In the data rows, 128 means zero.
Each row has a hidden score. How much does it go up from the first row of each pair to the second? 15 means little or no change, 30 a big rise and 0 a big fall. The score is a weighted sum of the row's numbers plus the product of two more (or one squared), each taken from its middle value.
[172  90  85 129 116 141 154 134  88 102 130  76 173 204  77  80 149 168 183]
[104 172 134  85 155 122 112 146 180 100 152  91 118  97 194 190 175 117 114] 21
[ 97 118 157 155 134 109 107 121 141 147 148 164  92  96 142 149 120  96  76]
[126 102 104 135 131 164 108 109 116 147 132 144 129 157 104  95 121 100 141] 17
[144 147 106  88 123 153 145 150 175 153 116 113 128  88 172 142 161 117 141]
[194 105  85 120  86 168 117 181 186 223 145  94  89 140 147 136 158 105 116] 16
[146 144 139 148 121 136 129 125 110 117  99  92 157 157 111 110 159 151 158]
[138 136  61 124 173 152 167 100 121  72 189 114 233 212 169 108 124 159 227] 19
[ 78 180 198 167 178  85 158 108 105  91  96  96 142  76 160 157 151 150 133]
[163 104  51 115 137 163 109 129 114 116 122  96 189 194 121  54 164 129 211] 9
[138 121 117 121 142 132 120 106  81  83 123 114 155 141 103  67  97 154 189]
[134 164 128  89 129 110  93 133 159 139 150 143  92 108 176 153 152  87  87] 2
[137 133  90 130 165 143 141  86  77  72 124 132 201 185 129  57 129 128 216]
[168 143 100  95  89 151 105 167 173 190 139 107 101 109 166 159 170  97 115] 17
[150 118 120 144 115 131 149 148 129 166  85  61 138 150 122 111 159 155 142]
[146 136 150 154 118 137 117 143 167 177 100  93  65 105 123 147 149 137  83] 24
[158  82  89 130 132 131 132 116 118  96 199 124 185 217 114 120 113 152 182]
[ 84  99 174 119 136 133  94 101  98 146  76 214 127  85  95  86  64  72  77] 5
[ 98 157 170 132 153 111 160 137  97 107  92 132 152  93 133 134 125 137 115]
[ 97 201 153 117 181  95 183  71  67  12 106  76 218 138 148  92 140 172 238] 28
[132 170 126 124 168 112 184 125 138  84 169  92 199 166 180 142 171 154 181]
[135 133  93 101 148 132 140 122 122  93 140 100 196 154 153  93 124 119 183] 15
[135 111 128 113 114 139 100 156 128 165 127 154  99 108 113 124 114  72  77]
[ 93 139 175 127 120  75 136 128 119 124  59 121 100  85 133 160 135 123  88] 12
[149 105 164 158  69 139 110 155  98 163  93 120  76 132  56 123 111 175 103]
[ 57 177 199 129 161  77 177  93  77  64  70 102 158  67 157 149 119 164 142] 20
[ 86 175 169 123 181  95 144 106 145 107 137 135 114  68 191 160 121 122 127]
[137 109  85 115 105 148 161 175 129 119 155 108 174 167 124 123 110 160 145] 1
[137 161  81  61 172 124 132 109 226 156 184 143 148  81 239 153 152  66 151]
[ 79 178 201 171 157  87 163 103  97 102 119 126 132  68 156 166 128 127 111] 7
[138 106  97 124 113 153 113 144 126 135 132 150 140 157 105 103  96 114 125]
[215  23  31 183  42 185  90 174 155 180 207 131  79 255  40 108 131 188 108] 17
[147 147  80 133 134 144 130 102 100  95 131 130 196 189 128  90 131 132 183]
[113 137 118 138 153 137 164  88 107  63 175 124 169 186 134 121 123 171 170] 19
[126 105 102 118 126 144 123 126 108 126 126 125 156 152 111  83 116 118 162]
[119 187 160  97 136 109 121 133 160 121 100  81 127 106 176 156 192 128 128] 19
[156  74  89 141  78 169 124 188 156 161 162  82 123 179 106 134 155 158 132]
[137 120  76  88 154 153 121 112 146 136 163 154 153 125 149 115  96  79 155] 6
[160 113 131 133  95 143 149 155 121 126 111  87 124 154 102 116 132 172 156]
[100  96 186 179  87 118  66 116  97 173  73 185  65 110  36 110  84 116  43] 15
[108 196 157 148 156 112 207 159 115  26 132  11 225 164 183 148 160 220 229]
[172 114  48  89 126 171 119 143 148 157 120 102 158 161 112  72 127  96 170] 12
[ 90  87 206 191  92 107  47 129  35 117 105 210  75  88  13 112  43 131  51]
[142 104 135 159 123 117 113 107  64  92 132 173 160 159  72  95  95 135 126] 16
[ 97 127 154 194 129  93 189 112  88  33 157 103 183 181 113 144 135 212 177]
[175  34 131 169  47 158  57 164 106 230 134 157  36 130  13 111 102 129  51] 19
[ 72 159 169 109 136 100 110  84 143 145 134 202  81  67 174 164 120  82  67]
[138 109 115 140 132 128 137 110  79  75 130 107 188 174 121  82 115 158 179] 14
[122 116 132 134 123 133 119 126 144 153 130 157 117  99 131 121  97  78  76]
[145 120 132  79 103 114 102 151 166 164 139 142  62 102 131 166 131 114  79] 18
[144 133  89 108 153 145 135  90 158 113 177 158 173 158 169 122 110 113 174]
[101 187 135 137 193  91 175 100 191  73 178 101 145 111 210 197 164 133 166] 17
[142 179 155 140 135 140 149 126 162 156 102  94 127 122 153 137 162 126 129]
[110 123  93 121 154 137  98  74 141 130 197 195 134 138 165 126  95  83 140] 21
[143 132  66  55 123 158 149 175 153 157 130  91 142 111 156 102 149 105 140]
[111 153 176 184 100 112 169 158 138 106 151  49 115 167 127 207 174 236 122] 18
[115 145 182 120  94 116 111 142 108 147  84 144  80  75 121 135 137 103  90]
[144 145  91 102 132 133 128 121 177 157 160 126 119 101 154 145 128 107 118] 16
[185 141  70  58 126 172 115 176 208 175 142  98 109 119 157 132 156 105 115]
[ 73 186 213 145 187  86 143 101  87  79  55 143 159  61 144 127  87 124 148] 21
[137 128 129 114 104 132  97 149 150 187  94 145  84 110 110  88 147  81 100]
[ 80 124 227 144 107 100  83  84  78 146  56 211  72  23  83 124  75  92  34] 15
[161 113 148 192  89  85 160 157 189 141 182  81  90 139  99 234 174 216  92]
[ 99 152 158 199 128  83 151 107 148  97 184 123 103 122 135 204 134 202 116] 18
[121 168 106 116 169 136 140 102 144 140  95 151 173  99 159  91 114  40 167]
[ 86 117 183 121 138  95 155 106 116 122  65 142 120  68 128 116  98 123  94] 23
[132  99 132 131 118 160 112 145 118 149 107 109 113 119  75 123 128 132 100]
[178  60 103 151 101 165  62 104  57 138 127 198 101 178  12  53  89 116 110] 15
[137 113 144 184 118 125 115 128  83 103 131 114 133 156  54 113 111 165 117]
[ 71 128 158 136 179 104 138  75  63  54 131 160 181 138 166 116  70 119 161] 21
[104 155 157 135 152 131 163 104 102 116  87  70 136 130 140 128 140 155 164]
[138 115 132 107 141 133 112 127 131 166  96 147 119 114 115  84 110  95 137] 15
[130 123 153 113  94 120  96 146 127 178  88 160  84  82 111 116 143  89  73]
[158 100 112 125 100 151 135 143 122 125 138 106 157 149 120 120 130 140 146] 25
[123 141 127 123 142 123 123 135 162 142 163 122 132 121 147 158 149 116 113]
[ 93 221 161 106 201 106 166 104 157 131 101  99 156  83 216 139 190 100 147] 20
[139  76 144 182 117 122  94 123 128 166 127 148  82 145  97 146  92 117  74]
[100 137 166 136 122 132 125 114 160 157  87 138 100  97 138 131 132 113 106] 15
[148 120 104 105 156 145 129 105  90  72 137 152 189 163 130  99  96 112 157]
[123 122  86 102 145 121 118 124 114 134 160 157 149 121 142 120  91 102 145] 11
[148 165  97 101 154 143 139 131 164 173 132 128 127 128 158 129 162  87 153]
[129 113 115 110 137 128 128 112 134  98 134 163 141 126 136 129  98 128 129] 18
[111 145 154 167 154 119 144  98  57  97  98  99 136 142  96 110 126 162 160]
[134  81 102 132 113 143  72 126  98 158 126 209 118 125  70 103  78  85  94] 15
[182  71  81 130  73 164 111 172 161 195 154 109  93 163 100 125 162 150 108]
[ 60 165 161 133 205  98 155  62  26  65  86 166 191  97 146  79  82  85 170] 11
[ 96 151 179 115 121 103 135 154 150 121  53 115 104  74 130 152 140 155 118]
[139 134 151 116  81 106 122 179 167 146 144  94  36 118 126 218 209 193  67] 8
[118 131 110 133 153 128 124  78 100 114 140 197 163 134 129  99  89  80 148]
[140 156 131 114 144 154 186 139 144 122 127  64 169 139 168 143 178 146 177] 17
[132 213  97  17 160 125 184 137 221 123 116  66 165  94 252 156 217 105 174]
[124 206 122  52 147 115 172 146 196 130 153  71 105 104 238 176 199 128 139] 24
[163  52  83 116  82 180  63 137 101 178 104 163 112 170  47  35  72 109 124]
[124 135 143 121  98 132 134 146 144 170 111 113  84 103 128 145 158 119  90] 11
[120 131 143 140 126 136 108 114 142 163 116 160  79  86 140 158 123  82  72]
[106 150 140 133 172 129 148  98 118  73 140 141 174 133 169 124 104 133 152] 17
[194 120  64 148 100 161 132 129 166 174 137 113 117 178 105 109 157 125 141]
[124 123 169 138  89 130 130 157 110 150 102 121  90 105 103 150 140 134  89] 22
[160  81 103 150  87 145  95 145  92 139 133 158 123 173  55 103  85 151 105]
[173 110  10  82 141 170 110 145 189 176 188 148 148 164 165 112 129  80 146] 12
[132 166 140 174 144 118 165 122 110  81 100  78 160 157 115 137 172 170 180]
[129 116 135 172  93 130 141 170 178 159 180 106  72 134 122 214 149 177  65] 21
[118 130 192 173  62 103 161 220 118 112  98  36  75 139  88 213 151 246  80]
[101 146 136 150 114  90 145 151 177 120 173 107 105 107 167 194 143 177  85] 18
[127 159 109 107 156 146  96 111 160 164 122 149 142  93 167  96 133  42 111]
[142 131  91 111 123 132 134 160 187 136 136  94 110 118 155 159 158 161 113] 24
[131 163 151 121 116 120 121 162 176 155 153  83  74  87 166 197 199 154 107]
[136  82  88  93 128 136  71  89 101 117 135 236 134 115 125  95  48  74 103] 10
[150 148  91  88 159 162 114 135 133 175  90 138 126 111 158  83 123  68 149]
[131 108 148 161  93 111 139 150 190 163 176  98  63 133 129 216 157 192  77] 11
[104 135 162 170 132 113 142  96 123  97 161 161 138 136 148 159 118 147 123]
[147 143 129 106  94 155 126 158 164 183 108  83  75 114 137 146 171 122 106] 10
[151  77 103 136 111 162  81 133  98 142 122 158 137 183  46  79  90 120 142]
[131 107  97 115 139 144 113  96  66  85 150 133 157 173  77  84 100 156 156] 11
[148 134  94 120 124 136 135 142 115 108 142 113 184 173 134  90 135 137 169]
[ 88 185 193 128 174 108 153  79  95  80 105 116 148  93 150 134 130 110 154] 17
[137 144 131 171 113 143 137 127  79  87 102  69 162 175 113 103 151 183 203]
[153 178  77  31 166 137 137 136 202 131 161 108 153 117 225 121 180  70 172] 22
[ 86 223 150  98 167  98 162 131 154 109  93  98 140  85 202 166 172  91 133]
[173 104 118 115  78 151 133 180 156 164 112  56 107 128 131 142 158 153 122] 18
[148  97  77  77 131 143  79 126 115 172 111 181 140 124 120  67  72  57 149]
[109 142 145 125 133 130 164 125  93  98 101 116 183 116 116  98 120 126 155] 14
[133  93 158 144 106 109 130 146 103 130 114 121 116 114  85 106 118 150 115]
[153 122  96 138 130 141 109 135 100 105 121 132 178 174 123  77 122 111 160] 13
[ 93 157 137 131 169 112 138  77 153 122 162 153 128 102 170 165 130  96 116]
[170 109  74 131 103 142 117 191 161 150 123  88 126 174 124 133 143 162 139] 15
[172 173  38  32 163 151 132 110 212 161 174 110 145 107 248 125 163  51 153]
[126 133 167 147 124 115 108  99  99 142  81 183 121  85 108  98  99  91  94] 6
[104 143 155 174 130 110 158  98 110  78 141 126 147 154 111 153 142 175 142]
[ 88 177 139 145 189 104 193  98 170  93 148 124 160 136 212 207 162 161 169] 14
[118  98 134 133 128 131 139 157 127 139 111 145 107 104  99  88 113 115 108]
[ 71 186 215 144 133  96 122 116  99 109  81 151  85  74 130 141 126 113  83] 16
[128  62 119 193  97 109 122 119 132 129 187 172  99 176  74 166 106 187 112]
[104  90 128 171  99 109 141 119 106  82 187 141 129 191  96 145 106 193 137] 17
[151  68  81 117  91 145  86 177 113 170 138 187 117 141  59  70  80 109 122]
[167 125 108 120  87 136 115 148 174 203 118 118  92 103 127 120 148  99 109] 15
[114 146 168  95 147 117 123 114 137 138  76 174 122  83 147 105 101  76 134]
[179  73  20 103 133 188 126 129 115 126 137 117 174 200  90  21 140 115 214] 10
[124 174 161 149 112 116 155 168 155 154  95  49  85 110 137 173 190 167  99]
[142 128 125  97 111 125 128 161 152 152  94 121  96  97 135 111 155 107 116] 17
[148 133 103 100 114 125 126 177 225 160 170  87  84 132 178 198 187 154  95]
[132 152 115  63 141 144 143 173 185 145  89 101 116  84 182 153 142 114 121] 17
[ 97 119 128 105 168 125  79  86  83 137  77 177 154  97 130  66  88  50 129]
[117 123 146 129 141 149 124 123  96 109 121  99 163 126 115  89 139 145 151] 16
[117  99 176 144 124 129  76  97  91 166  92 209  77  82  67  96  60  68  78]
[131 105 108 114 143 147  95 144 105 134 116 158 123 129 119  93  87  84 123] 14
[128 149 121  72 143 116 154 162 189 125 103  90 125 100 193 142 170 105 126]
[122 122 174 197  93  93 163 152 106  65 149  73 118 184  79 189 145 255 135] 10
[130  81 143  97  70 135  52 168 135 181  92 179  56  89  76 148  75 105  46]
[ 92 138 166 153 172 104 100  51  92 110 126 223 144  96 147 118  69  57 113] 14
[136 133 102 111 114 115 146 163 216 160 178  77  72  95 185 211 200 175  97]
[ 80 133 204 159 105  81 136 138 167 114 176 116  70  90 120 227 137 202  63] 8
[102 156 118 108 174 113 130  71  73  55 117 165 203 140 142  85  80 103 193]
[150 121 140 110  99 131 108 133 129 163  82 163  82  75 106 122 104 104  71] 14
[126 129  66 143 163 162  98  88 115 151 132 190 157 154 143  55 119  42 161]
[150 130 107 119 153 126 158 124  87  72 145  74 203 186  99  88 165 173 195] 18
[ 77 136 177 201 118  73 158 107  71  61 151 116 122 145 115 186 141 196 106]
[121 101 170 140  79 123 142 198 151 116 132  79  75 140  94 173 134 201  66] 18
[136 135 126 141 154 127 139 133 142 172 105  95 132 124 125 131 151 105 135]
[162  96 110 139 100 138 158 191 175 158 173  59  82 152 115 200 160 199  95] 17
[116 144 120 120 144 118 140 142 162 156 167 121 131  99 181 171 154 122 124]
[ 37 191 255 184 165  54 149 111  92  76  99 117 114  56 150 224 146 175  76] 15
[166 111  95 158 116 158  83 149 164 198 113 129 106 160 110  96 156  91 126]
[145 112 118 118  77 140  89 153 149 210 160 150  56 104 107 141 133 107  70] 18
[186  96  62 133 121 167 151 150 110 121 146  53 175 201  95  73 160 181 201]
[171  62  67 125  84 148  88 123 177 174 175 168  86 157  98 105 109 112  97] 17
[148  88 143 168  93 127 106 145 128 169 128 141  77 125  92 138 126 126  67]
[140 160 112 156 141 138 185 137 144 104 121  33 162 175 162 150 175 170 186] 13
[110 168  89  95 200 125 136  95 193 138 157 116 148 108 222 121 155  78 165]
[ 91 200 134  82 176 120 174 117 141 116  66  81 181  66 220 113 156 100 170] 6
[147 102 114 188 107 118 176 148 135 101 177  76 129 227 110 176 170 224 153]
[137 117 119 172  79 116 144 141 138 167 143  98 116 164  98 151 152 158 120] 16
[128 116 100  68 112 171 112 169 168 172 104 134 116 102 130  90 112  90 122]
[151 122 112 159 104 132 116 118  90 108 113  97 141 183  83  92 146 155 158] 11
[134 140  87 136 162 145 159 118  92  66 161  83 207 196 153 120 159 176 227]
[104 149 220 189 117  91 136 126  70 114  75 103  88 123  69 148 145 180  73] 13
[129  99 124 156 102 134 116 164 109 163 122 108 107 126  85 107 124 150 118]
[158 115 148 118  94 141 110 169 155 168  98  91  74 125 115 158 187 133  96] 17
[152 128 145 138 111 118 136 170 149 136 116 107  87 102 128 170 146 139  99]
[ 99 149 203 113 108 110 141 118 112 130  60 126  87  74 112 133 132 135  86] 18
[162  97 133 138  83 143 129 181 175 191 130  75  70 115 115 173 159 166  76]
[103 109 146 171 135 113 123  86  68  81 126 138 161 167 102 141 114 167 123] 20
[125 155  87  57 145 133 154 151 185 116 145 108 107  90 210 172 146 120 120]
[ 99 151 140 149 154 110 138 119  94  96  98 134 168 107 132 104 114 127 137] 2
[140 142  98 127 173 154 146 130 163 162  98  99 158 146 164 105 158  94 187]
[ 94 204 192 163 191  88 203  70  75  19 128 110 195 138 169 160 142 174 172] 12
[145 162  66 105 136 156 143 139 182 162 154  79 176 144 201 108 155 110 181]
[ 94 148 159 144 180 117 141 110 104 122 103 133 138 115 138 105  99 111 158] 22
[ 73 164 184 135 158  91 127  89 110  99 136 187 128 100 149 144  99 109 107]
[144 181 106  82 135 138 169 144 186 142  79  69 146  96 189 115 171 114 152] 20
[123  96 156 156  66 115 125 153 124 142 124 123  83 124  85 173 108 195  81]
[191 109  83 150  90 154  97 148  86 147 129 141 147 195  86  76 127 106 173] 16
[145 100 114 133 123 161 145 135 128 175 111 105 126 113 114  98 127 102 129]
[159 119 127 120 108 139 119 171 176 181 129 108 104 122 132 136 170 142 101] 17
[115 124 137 101 126 133 132 113 137 144  77 157 140  84 128  92 104  83 119]
[ 58 161 201 164 165  77 159  92  52  17 133 157 194 107 115 124  84 156 150] 16
[140 119 111 108  89 130 135 187 182 150 127 101 110 124 119 177 142 167  94]
[138 119 150  86 103 142 111 159 131 162 104 139 102  86 141 126 133  95 111] 20
[132 156 125 149 165 122 167 103 109  99 123  74 151 172 150 133 140 154 165]
[125 161 139 122 145 102 155 107 128 138  92 139 137  85 132 121 108 101 118] 11
[151 102 122 107 125 141 113  99 100 116 115 151 154 127  88  91 107 115 141]
[ 60 236 217 129 183  80 175  90 106  72  75 101 161  69 214 163 149 125 156] 16
[ 92  86 162 158 139 138  71  71  44  99 107 208 105 105  63  81  79  73 100]
[136 140 118 113 162 143 153 122 148 103 167 121 160 134 157 140 135 133 159] 13
[175  94  59 120 112 149 147 134 208 182 194 108 118 164 162 136 139 127 135]
[ 73 153 168 111 162 107 161 135 133  84 124 124 143  79 156 160 115 129 124] 15
[193  60  68 134  53 143 138 215 193 165 192  69  89 193  91 169 159 212 111]
[ 94 131 189 130 158  97 125  76  59  89  92 157 139 103 115  73  97 125 135] 23
[177  57 138 150  42 156  47 134  89 197 115 187  63 151  25  69  67  85  72]
[ 95 139 158 181 128 104 122 116  45  64 125  98 147 160  61 113 131 203 184] 6
[161 129  60  97 156 162 124  78 129 171 121 167 176 145 123  28 111  45 157]
[140 143 156 122 121 128 147 173 138 130  85  96 121  84 137 177 143 140 118] 16
[169 105  73 161 110 150 111 118  92 105 166 141 174 217  97  87 117 149 186]
[137 102 143 158  98 136 119 110  61  98 103 118 125 158  57 104 123 177 124] 12
[159 113  61 134 115 146 123 149 124 147 153 104 154 191 120  98 134 128 156]
[142 127 131 175 127  85 173 134 182 135 182  84 112 170 133 210 176 210 141] 18
[143 116  46  63 129 153 113 166 227 179 164 123 116 118 207 144 148  80 113]
[ 67 205 204 127 170  85 189  96 141 102 117 107 140  58 212 186 162 127 130] 13
[121 144 202 154 115  98 108 133 139 152 117 155  53  80 113 183 122 125  46]
[125 156 116 118 144 125 146 123 166 163 121 109 143 113 181 145 148  91 121] 12
[190  94  40 150  80 164 143 159 197 172 228  77  98 215 145 198 195 187 130]
[166 161 124  82  93 135 139 156 173 138 122  83 101 151 154 140 202 143 148] 12
[130 111 156 113 122  98 122 143 132 112 136 143 115 108 124 163  94 143 111]
[115 105 136 148  88 128 123 134  90 127 120 147 118 141  87 110 114 140 126] 13
[121 128 174 163 112 121 116 120  96 136  89 145 122  98  88 127 123 128 105]
[181 102  58 155 125 162 146 135 147 142 151  95 143 197 134 117 162 139 170] 12
[ 90 179 179 116 127  75 158 151 178  90 129  79  72  65 185 216 178 178 100]
[100 109 136  96 130  98  99 129 179 158 151 156  91  92 170 170 117 123  76] 1
[152 211 102  65 161 118 119 119 172 125 133 122 124 102 207 151 185  60 148]
[ 96 181 172 125 155 121 139  87 133 147 108 154 111  70 169 129 125  86 121] 14
[168  98  43 124 159 177 109 104 103 111 160 163 195 189 137  76 111  80 184]
[130 124 140 164 114 130 159 151 171 141 169  86 111 133 173 171 155 167 124] 12
[135  92  80 132 149 135 119 104 101 123 185 190 151 187 131 124  86 101 153]
[155 107 103  99 106 150 107 140 168 202 126 114 110 116 125 123 136  97 102] 9
[188  76  67  95  88 174  89 192 155 196 120 130  94 132  71 103 108 104 111]
[ 41 180 190 144 175  78 172  72 113  42 154 152 167  96 201 196 131 149 139] 20
[147 125  99 141 112 125 165 148 124 103 144  53 164 178 131 121 157 179 171]
[132 116  98 113 158 159 127 104 108  84 143 119 200 154 123  97 103 125 181] 22
[137 104  94 105 109 124 125 174 153 141 149 107 118 133 132 151 118 160 109]
[113 120 122 149 147 124 114  92  71  93 101 142 147 149  70  61  85 134 160] 19
[ 93 183 190 145 115 100 134 148 141  89 126 106  65  65 166 215 183 159  92]
[143 123  86 134 159 172 126 114 122 133 161 154 175 172 147  89 128  92 174] 16
[107 105 162 133 100 111  84 151 119 172 113 198  52  89  77 168  75 125  34]
[134 140 153  91 111 125  87 128 127 133  89 177  91  72 131 144 103  69  71] 15
[135 161  92 101 202 134 126  59  71  67  98 130 228 139 157  41  98  60 227]
[153 112  95 108 128 133 127 166 209 153 146  92 122 132 133 172 146 149 119] 15
[181 182  83  91 108 159 123 166 178 166 117  86 114 140 187 126 182  96 145]
[144 108 112 137  81 144 118 166 148 172 138 121  86 129 110 145 128 130 103] 15
[159  78 112 150  88 131 106 141  86 122 129 153 121 161  63  98  94 118 130]
[166 151 149 154 111 133 120 155 162 167 127  81 102 107 126 136 167 133 112] 13
[ 74 169 168 172 145  87 214 118 121  51 153  49 174 179 161 173 187 230 185]
[124 131 146 142 147 133  98  74  81 127 106 179 131 129 102  72 104  96 134] 16
[116  77 122 190 123 135 107  80  52  87 181 221 149 181  57 108  34 135 136]
[102 157 162 112 134 111 154 137 143  92 109 102 140 103 164 154 117 155 126] 2
[151  89 111 160  93 139 124 136 116 137 142 120 118 179  78 123 127 150 127]
[153  69 100 116  80 134  85 137 155 186 163 181  61 111 102 151  86 113  52] 14
[111 104 159 139 142 102  80  94  38 110  92 198 124 102  62  97  59 105 108]
[106 130 114  81 157 114 128 107 172 117 185 159 122  78 182 139 100  89  99] 20
[110  69 131 155 128 126  76 100  67 110 121 215 156 148  52  85  69 106 118]
[ 82 126 208 186 110 102 111 118  93 140 107 154  83  78  98 157 121 138  80] 5
[118 125 178 168  79 113 116 155 158 177 111  98  53  94  95 180 148 152  56]
[142  94 157 158  73 108  91 145 160 178 169 144  53 111  92 176 116 167  39] 18
[117 137  95 117 133 122 164 159 153 113 152  84 162 140 164 130 155 146 169]
[163  64  88 147  86 146  67 151 146 200 160 156  83 149  88 125 100 103  87] 19
[ 70 124 189 118 136  89 110 111 124 119 128 184  87  73 128 164  88 108  61]
[172 129 103  95  75 136  88 168 174 169 141  90  53 138 138 162 180 135  82] 16
[119 158 119 118 190 132 157  92 109  84 132 106 189 173 146 105 142 115 195]
[128 106  75  99 180 154  82  58  65  94 133 179 201 154 101  29  81  90 212] 19
[215  73   0  89 125 209 132 153 144 162 188  96 193 240 118  45 172 119 204]
[126 116 107 106 121 132 135 166 151 156 127 116 110  93 142 154 129 131 126] 9
[189  81 101 110 110 181  92 127 124 167  98 162 133 145 111  53  78  67 114]
[121 120 109 129 150 132 136 115  68  72 154 140 206 176  97  94 108 149 173] 17
[144 137 134  76 125 129 106 121 151 146 132 149  87  69 155 149 123 107  79]
[133 105  98 130 133 137  93 112  70 111 123 191 165 149  96  74  80  95 152] 9
[159 134  83 142 125 167 139 116  89  64 157  86 180 207 105  90 133 173 193]
[112 151 147 125 159 136 123  98 111 153  93 155 144  82 149 101 127  63 115] 14
[146 127 140  96  80 136  83 167 150 168 106 130  65 108 119 128 150 124  75]
[150 113 107 132 139 153 110  90  81 119 107 135 146 143  95  56 123 108 176] 13
[ 92 139 198 178 131 113 143 122  79 100  80 102 121 122  83 150 135 173 118]
[ 94 184 180 166 165 100 164 107 105 110  86 100 147 110 153 131 132 149 145] 20
[160 122  85 133 131 157 107 122  81  89 112 112 176 164 108  59 135 142 190]
[ 97 145 165 117 171 120 126  84 127 152 107 160 134  72 161 132 107  73 118] 16
[158 140  59  69 137 171 136 159 202 169 140  85 125 115 198 144 172  99 147]
[164  75 120 115  79 160  31 165 120 206 105 189  67 100  55  92  82  86  63] 14
[ 96  78 151 162 101 121  74 123  77 116 155 202  99 152  60 137  72 136  79]
[ 87 155 160 113 164 101 144 122 199 126 143 123 135  84 205 190 169 107 125] 6
[146 128 113 122 103 152 140 142 166 190 124 116  93 118 133 133 148 129 113]
[131  58 130 155 108 119  95 121  50 102 129 194 139 171  44  98  67 137 117] 25
[124 137 124 123 135 131 121 123 136 161 147 172 106 102 153 130 109  85 107]
[110 103 141 159 129 114 146 147 103  84 152 110 139 169 125 146 110 176 120] 17
[132 151 109  99 126 136 140 150 155 170 144 123 131  93 169 125 146  96 129]
[147  85 109 141 115 142 104 112  63  85 145 162 176 171  78  76  68 112 162] 28
[109 131 138 144 156 111 162  93  91  37 154 149 195 153 148 122  96 178 164]
[114 134 181 110 104 106  99 133 120 114 106 172  60  67 114 168 132  96  43] 14
[ 99 173 145  73 142 102 154 125 184 131 138 132 105  62 196 197 168 124 113]
[148  87 123 164  91 132 117 128 130 120 181 110 116 205  91 154 120 188 139] 21
[164 107  67 119  77 160 151 165 133 113 163  61 154 206  98 134 148 194 159]
[150 144 122 116 165 156 125 124 139 182  81 133 143 100 165  97 144  84 135] 12
[166  59 130 171  82 157  63 144  50 141 101 157  77 175  18  72 124 156 107]
[124 115 109 131 130 142  96 100 150 137 164 198 112 121 119 135 100  82  86] 19
[102 155 181 128  78  88 135 167 136 114  91  84  73  79 131 167 155 185  85]
[124 179 147  98 136 118 143 133 141 130  69 108 129  86 163 130 176 107 138] 5
[117 138 122 126 117 125 156 137 170 148 157 116 102 103 137 186 162 142 105]
[127 118 111 115 138 139 135 146 134 123 114 107 167 128 137 104 119 128 140] 16
[123 144 105 143 167 134 114 110 130 130 141 134 149 138 133 126 120 107 147]
[ 97 108 152 137 131 114  91 124  89 139  91 188 112  80 104 110  86  71  98] 15
[125 148  66 113 172 134 204 107 151  61 161 109 214 172 183 140 136 139 203]
[136 151 116 122 134 111 177 159 149  78 131  65 177 158 168 171 164 182 156] 15
[103 195 111 123 179  93 219  90 131  46 161 102 225 168 198 138 144 162 205]
[117 151 118 161 155 121 168 102  93  64 168 113 195 200 126 138 134 180 179] 21
[134 137 122 100 149 114 141 120 196 155 176 140 128 113 195 169 145  88 121]
[142 113  92 164 117 135 138 100 148 122 179 117 138 179 129 124 137 132 144] 12
[125 159  96 141 173 145 146  97  98  84 135 118 192 178 136 105 140 135 194]
[114 153  94  66 165 127 113 129 161 117 120 171 155  71 186 111  91  66 115] 21
[149  76 160 115  63 124  91 161 137 174 102 131  41  98  76 146 115 125  35]
[ 78 145 176 113 154 100 114 100  81 109  74 194 128  54 115 111  70  87 106] 13
[ 67 161 199 162 149  76 129  76 122 106 139 199  96  68 125 182  71 139  71]
[105 124 152 153 124 123 105 106  32  42  95 131 148 150  61  85 104 156 153] 13
